In the rows, 128 means zero.
The same turns and mirrors carry the whole set onto itself, and each row onto the other rows of its family. Which rows share a family with each named row? Give them in list order.
These 32 rows form 4 families of 8 rows each.
q_587: [138 130 141 127 152 154 107 159  80 115 111 133 101 122 161]
q_592: [138 140 138 124 152 159 105 170  81 128 104 131 106 117 153]
q_877: [140 160 135 124 134 158 116 145 117 138 119  97 100 126 118]
q_187: [116 173 158 110 145 121 147 136 106 135 150 114 139 149 146]
q_152: [136 150 131 124 121 152 113 149 115 128 119 104 104 129 118]
q_583: [136 155 130 119 132 161 112 147 103 130 113  92 103 123 114]
q_699: [125 142 125 116 167 126 111 127 119 118 148 112 114 151 125]
q_550: [123 170 145 109 149 124 151 134 104 140 147 112 131 156 153]
q_260: [134 145 132 108 154 143  99 155  86 129 109 142 101 114 144]
q_112: [118 170 159  99 140 155 150 138 102 117 117  71 129 126 128]
q_170: [121 142 133 120 165 127 109 121 113 118 149  98 109 142 126]
q_199: [137 121 151 108 182 151 104 144 115 103 113 129 131 113 138]
q_558: [131 141 139 122 157 156 104 162  85 123 110 138  93 122 155]
q_471: [110 149 172  82 166 153 145 149  95 101 103 111 137 114 160]
q_283: [131 156 155 106 174 135 126 169  81 119 113 120 134 142 185]
q_219: [115 166 150  98 139 120 145 130  99 135 146 110 138 153 144]
q_578: [115 173 160 102 142 151 146 148 103 124 117  65 128 132 143]
q_108: [105 155 177  88 171 152 134 156  93 106 107 114 141 107 151]
q_635: [110 149 177  95 173 152 143 150  97  94 112 108 146 113 149]
q_790: [118 158 178  97 159 146 131 162  94  97 106 127 146 106 143]
q_978: [136 132 154 110 191 155  98 143 108 102 121 125 126 120 130]
q_363: [133 162 168 112 167 148 136 165  78 123 123 131 135 147 178]
q_306: [145 138 148 109 186 154  97 147 105  87 116 118 117 134 131]
q_90: [140 157 169 106 160 148 143 153  76 124 122 134 141 144 174]
q_654: [125 126 150 111 190 145 104 147 110  92 123 129 129 124 135]
q_374: [132 159 159 113 159 145 143 164  78 134 118 131 134 138 181]
q_957: [116 170 162 108 137 137 147 141  87 116 119  68 126 124 150]
q_255: [158 163 136 121 139 152 118 133 106 138 121  91 110 130 119]
q_143: [131 174 159 109 150 121 154 139 121 133 138 113 144 144 151]
q_608: [128 133 127 115 161 126 103 127 116 120 141  94 120 145 127]
q_237: [118 150 130 111 156 121 122 118 119 111 140 103  98 135 129]
q_507: [124 171 156  95 134 154 148 145 107 119 115  72 129 143 137]

Which other rows belong to the same family as q_699? q_592, q_583, q_550, q_112, q_635, q_654, q_374
Which other rows belong to the same family as q_471? q_587, q_152, q_199, q_219, q_90, q_608, q_507
Which other rows belong to the same family as q_957? q_260, q_283, q_790, q_306, q_255, q_143, q_237

The same turns and mirrors carry the whole set onto itself, and each row onto the other rows of its family. Which rows share a family with each named row? Give them in list order.
These 15 rows form 5 families of 3 rows each.
q_628: [143 146 123 116 126 127 118 142 152 117 131 140 135 102  91 143 130]
q_875: [131 128 145 121 103 169 107 138 133 110 151 147 111 112 139 112 118]
q_412: [132 122 142 133 129 121 154 105 105  97 123 136  93 141 119 133 130]
q_722: [111 134 145 119 159 113 140 100 119 117 115 139 124 138 138 108 135]
q_296: [104 127 133 147 110 132 144 137 104 134 104 137 122 155 125 132 130]
q_25: [124 133 145 117 113 164 102 136 139 116 149 147 121 110 143 103 120]
q_648: [126 147 142 144 136 112 137  98 135 105 137 130 126 116 100 122 130]
q_629: [144 102 106  95 115 130 142 123 137 112 140 121 158 123 130 108 143]
q_774: [147  96 106  94 111 132 148 125 129 110 137 123 148 128 133 112 143]
q_362: [126 134 126  86 156 128 120 144 138 132 105 152 135 125 137 124 136]
q_231: [107 142 131 160 105 127 137 133 120 131 118 130 136 137 103 134 128]
q_333: [125 125 145 111 113 167 107 139 130 115 144 150 112 118 153 105 120]
q_540: [148 117 124 100 119 139 136 152 119 111 114 148  97 131 118 154 131]
q_992: [149 100 106 100 106 132 146 125 134 107 144 121 150 122 123 114 143]
q_649: [ 95 142 133 145 126 124 132 131 119 143 106 135 147 144 124 118 132]

Which other rows belong to the same family as q_25? q_875, q_333
Which other rows belong to the same family as q_231? q_296, q_649
Which other rows belong to the same family as q_629? q_774, q_992
Which other rows belong to the same family as q_412? q_722, q_648

The same turns and mirrors carry the whole set onto itself, and each row onto the other rows of its family. Which rows share a family with each named row? Give them in list order.
These 18 rows form 3 families of 6 rows each.
q_712: [101 114 126 129 144 121 134 111 140 149 119 137 144 155 127  91 125 127
 109 123 136 137]
q_902: [139 104 134 105 140 130 121 108 131 136 141 128 110 122 119 162 120 152
 142 102 117  81]
q_419: [127 105 118 122 114 122 104 107 135 111 123 122 125 117 145 127 171 119
 151 143 127 126]
q_159: [ 88 159 139 124 140 133 124 118 133 140 135 139 142 139 110 143 129 114
 138 111 111 138]
q_497: [161  75 132 115 123 124 127 140 137 133 135 124 146 103 117 112 152 129
 144 118 125 140]
q_85: [145 122 148 110 187 146 125 115 139 124 136 139 129 148 128 135 107 142
 158 103 125 135]
q_678: [ 95 152 125 129 141 119 130 119 139 148 128 144 146 140 109 149 132 103
 133 109 114 137]
q_979: [116 122 120 126 139 118 123 118 144 142 116 129 145 156 126  85 127 120
 106 120 135 142]
q_6: [152 122 135 115 180 148 124 123 148 120 133 140 135 147 134 137 111 149
 159  95 131 122]
q_916: [150 108 129 114 190 149 133 122 134 121 141 147 134 144 129 145 114 149
 151 108 127 129]
q_838: [126 110 107 136 113 122 100 117 140 119 124 115 124 120 145 125 171 122
 139 134 120 124]
q_642: [ 91 149 125 135 136 131 119 120 126 143 125 143 158 135 113 149 134 121
 126 106 114 144]
q_106: [135  99 114 137 113 124 114 106 137 124 112 123 119 122 145 141 169 124
 145 142 119 125]
q_74: [136 116 140  97 135 137 111 113 122 138 125 134 117 131 109 158 118 161
 151 105 120  89]
q_496: [159  61 138 123 135 123 126 125 143 135 139 119 142 105 120 122 143 120
 145 116 122 126]
q_253: [161  69 144 126 120 125 121 131 138 140 143 117 138 113 118 119 144 123
 148 122 117 141]
q_751: [115 122 126 113 138 127 135 118 143 151 117 145 136 163 126  97 125 122
 108 129 133 149]
q_286: [144 115 132 102 146 126 109 110 125 138 140 126 120 126 116 159 116 164
 135 109 111  87]

Which other rows belong to the same family as q_419? q_712, q_678, q_6, q_253, q_286
Which other rows belong to the same family as q_85? q_902, q_159, q_979, q_838, q_496

The same turns and mirrors carry the whole set onto itself, and each row onto the other rows of its family. Which rows share a family with each named row? Give them in list order.
These 32 rows form 4 families of 8 rows each.
q_919: [153 107 108 130 145 118 131 118 123]
q_109: [117 142 155 134 107 135 142 142 146]
q_865: [156 115 109 133 145 115 137 118 123]
q_487: [147 111 105 124 149 119 136 123 125]
q_339: [120  99 136 147 119 116 116 125 127]
q_70: [153 155 138 161 134 118 123 114 122]
q_694: [146 108 107 117 145 117 134 124 125]
q_636: [125 148 136 123 133 127 113  95 150]
q_703: [148 147 120 114 132 134 162 133 137]
q_11: [128 130 117  98 110 148 113 131 120]
q_119: [151 145 119 138 111 140 130 141  97]
q_51: [131 129 112  98 115 146 114 123 126]
q_45: [147 152 143 161 133 117 128 107 126]
q_356: [124 140 157 144 106 126 140 143 147]
q_465: [121 103 144 148 120 119 110 128 131]
q_669: [132 151 136 121 129 132 123  96 156]
q_552: [145 150 122 115 126 135 162 141 133]
q_603: [141 154 146 165 127 119 128 114 123]
q_54: [120 137 153 142 103 132 139 141 148]
q_208: [120 136 121 103 102 149 116 124 125]
q_637: [123 134 119  99 107 143 114 123 124]
q_627: [150 141 121 136 107 134 125 142  96]
q_754: [152 151 132 162 138 121 123 111 121]
q_938: [146 140 125 142 114 133 127 143  91]
q_181: [124 100 139 147 116 113 117 131 124]
q_329: [128 143 136 117 128 134 115  95 154]
q_718: [146 149 125 113 134 131 157 133 149]
q_930: [123 103 140 148 125 115 108 120 137]
q_523: [121 143 135 128 131 131 110  92 148]
q_19: [145 150 122 118 132 136 159 138 146]
q_409: [142 132 121 141 112 132 119 143  92]
q_853: [111 138 152 130 104 135 134 142 147]

Which other rows belong to the same family as q_523? q_694, q_119, q_356, q_208, q_754, q_181, q_718
Which other rows belong to the same family as q_919? q_109, q_703, q_11, q_45, q_465, q_938, q_329
Which other rows belong to the same family as q_853? q_865, q_51, q_669, q_552, q_603, q_930, q_409

The same turns and mirrors carry the whole set onto itself, and each row onto the other rows of its family. Which rows share a family with each named row? Give them in list order.
These 32 rows form 4 families of 8 rows each.
q_964: [143 118 126 126  84 138 101 134 126 130 146 119  99 135 140]
q_554: [138 124 126 121 102 134  94 118 132 125 148 109 109 124 135]
q_141: [136 112 146 128 120 147 159 126 121 110 125 145 149 136  93]
q_935: [134 116 142 141 106 150 165 145 126 109 119 134 147 146 105]
q_410: [142 127 127 115 103 142  94 132 110 141 133 104 134 120 139]
q_595: [132 127 146 120 151 145 138 132 113 130 106 120 156 130 138]
q_288: [137 136 134 142 121 123 133 127 108 150 119 144 107 126  81]
q_389: [129 123 123 141 119 133 163 154 119 112 141 135 127 140  88]
q_855: [146 144 123 125 122 120 108 121 118 144 118 148  94 120 106]
q_679: [134 143 120 143 127 109 138 132 123 128 124 152  90 148 103]
q_71: [127 142 113 148 125 107 143 145 123 133 135 148 108 153 100]
q_140: [134 119 146 141 116 135 141 136 117 132 109 139 138 131  77]
q_586: [137 152 118 141 117 113 131 112 124 138 129 154 107 139  97]
q_837: [149 135 121 112 105 129  86 126 123 134 123 131 110 117 127]
q_89: [135 105 124 118 112 137 112 148 112 129 163 110 110 137 146]
q_228: [133 132 128 140 118 124 152 123 110 126 134 147 130 141  76]
q_975: [138 121 134 123 128 147 151 144 127 129 120 149 152 150 160]
q_951: [136 141 119 144 110 117 120 136 149 138 126 154  92 143 129]
q_937: [137 117 140 122 126 147 149 141 127 107 110 139 157 151 146]
q_380: [141 117 127 129  97 139 108 140 146 127 145 130  90 126 139]
q_894: [134 129 136 119 132 146 121 132 101 146 128 100 149 126 148]
q_418: [133 117 151 127 135 141 140 138 126 118  97 136 156 132 104]
q_783: [142 146 120 131 105 124 105 110 144 130 131 140  96 125 122]
q_475: [135 123 130 114 141 138 137 136 104 126 131 123 139 151 168]
q_41: [138 117 126 119 114 142 120 136 100 138 155 104 116 141 157]
q_983: [136 111 153 121 135 152 151 121 126 120 114 142 157 141 137]
q_243: [130 115 132 120 121 133 105 121 109 136 152 100 134 140 149]
q_764: [132 115 124 118 133 130 129 146 102 140 145 127 139 156 163]
q_221: [130 116 144 120 140 139 130 118 112 139 131 121 153 149 159]
q_968: [138 116 137 130 114 158 167 150 136 109 125 144 144 134 121]
q_580: [143 134 121 132 100 118 105 130 141 123 123 150  88 142 125]
q_165: [129 131 131 150 120 130 166 140 112 124 132 136 115 146  87]

Which other rows belong to the same family as q_221? q_554, q_141, q_586, q_228, q_783, q_983, q_243
Which other rows belong to the same family as q_165? q_964, q_935, q_679, q_937, q_475, q_41, q_580

The same turns and mirrors carry the whole set onto itself, and each row onto the other rows of its family. Which rows share a family with each named row? Give them in list order.
These 33 rows form 11 families of 3 rows each.
q_9: [151 112 141 151 144 136 112 123 136 143]
q_743: [123 147 128 133 148 147 146  97 106 130]
q_810: [114 164 138 138 107 115 115 121 115 145]
q_841: [122 142 138 167 124 120 109 139 120 156]
q_33: [153 157 135 142 126 130 107 161 112 123]
q_508: [137 120 130 159 102 133 123 119 120 147]
q_240: [152 130 132 155 132 114 107 152 127 123]
q_845: [126 151 100 133 142 120 129 126 148 161]
q_319: [148 134 113 153 153 114 149 145 122 118]
q_177: [129 163 125 111 134 145 119 143  96 128]
q_251: [130 165 151 119 116 134 143 141 123 155]
q_685: [135 145 140 113 109 158 131 137 137 145]
q_735: [130 157 115 137 107 156 118 123 103 131]
q_36: [148 117 139 145 159 116 138 139 136 147]
q_42: [161 137 122 130 138 118 116 150 113 108]
q_985: [116 150 123 101 126 125 122 118 116 116]
q_368: [116 123 143 144 146 146 141 103 128 139]
q_502: [123 149 152 145 132 150 144 107 109 151]
q_538: [147 150 109 115 136 112 146 123 129 165]
q_812: [152 157 133 132 139 135 151 163 109 127]
q_256: [139 172 136 158 147 131 127 146 116 158]
q_236: [154 164 141 149 130 148 112 128 104 152]
q_861: [159 141 113 127 116 117 149 106 110 141]
q_124: [108 133 127 145 139 121 128 129 158 138]
q_953: [132 153 121 109 133 136 134 141 145 166]
q_126: [142 154 118 115 169 140 135 142 116 124]
q_826: [141 104 122 124 145 110 131 125 115 126]
q_114: [136 153 107 120 141 107 152 111 114 126]
q_860: [122 117 141 125 118 104 125 116 133 136]
q_433: [132 146 134 161 141 134 134 165 137 134]
q_548: [155 141 113 123 156 146 118 116 110 118]
q_805: [120 144 102 156 126 134 117 114 147 134]
q_532: [140 111 114 119 120 145 130 116 118 118]

Which other rows belong to the same family as q_114? q_251, q_124
Which other rows belong to the same family as q_860? q_810, q_985
Which other rows belong to the same family as q_538? q_845, q_953
Which other rows belong to the same family as q_743? q_368, q_502
Which other rows belong to the same family as q_841? q_177, q_826
Which other rows belong to the same family as q_805? q_685, q_861
Which other rows belong to the same family as q_548? q_9, q_236
Which other rows belong to the same family as q_508? q_735, q_532

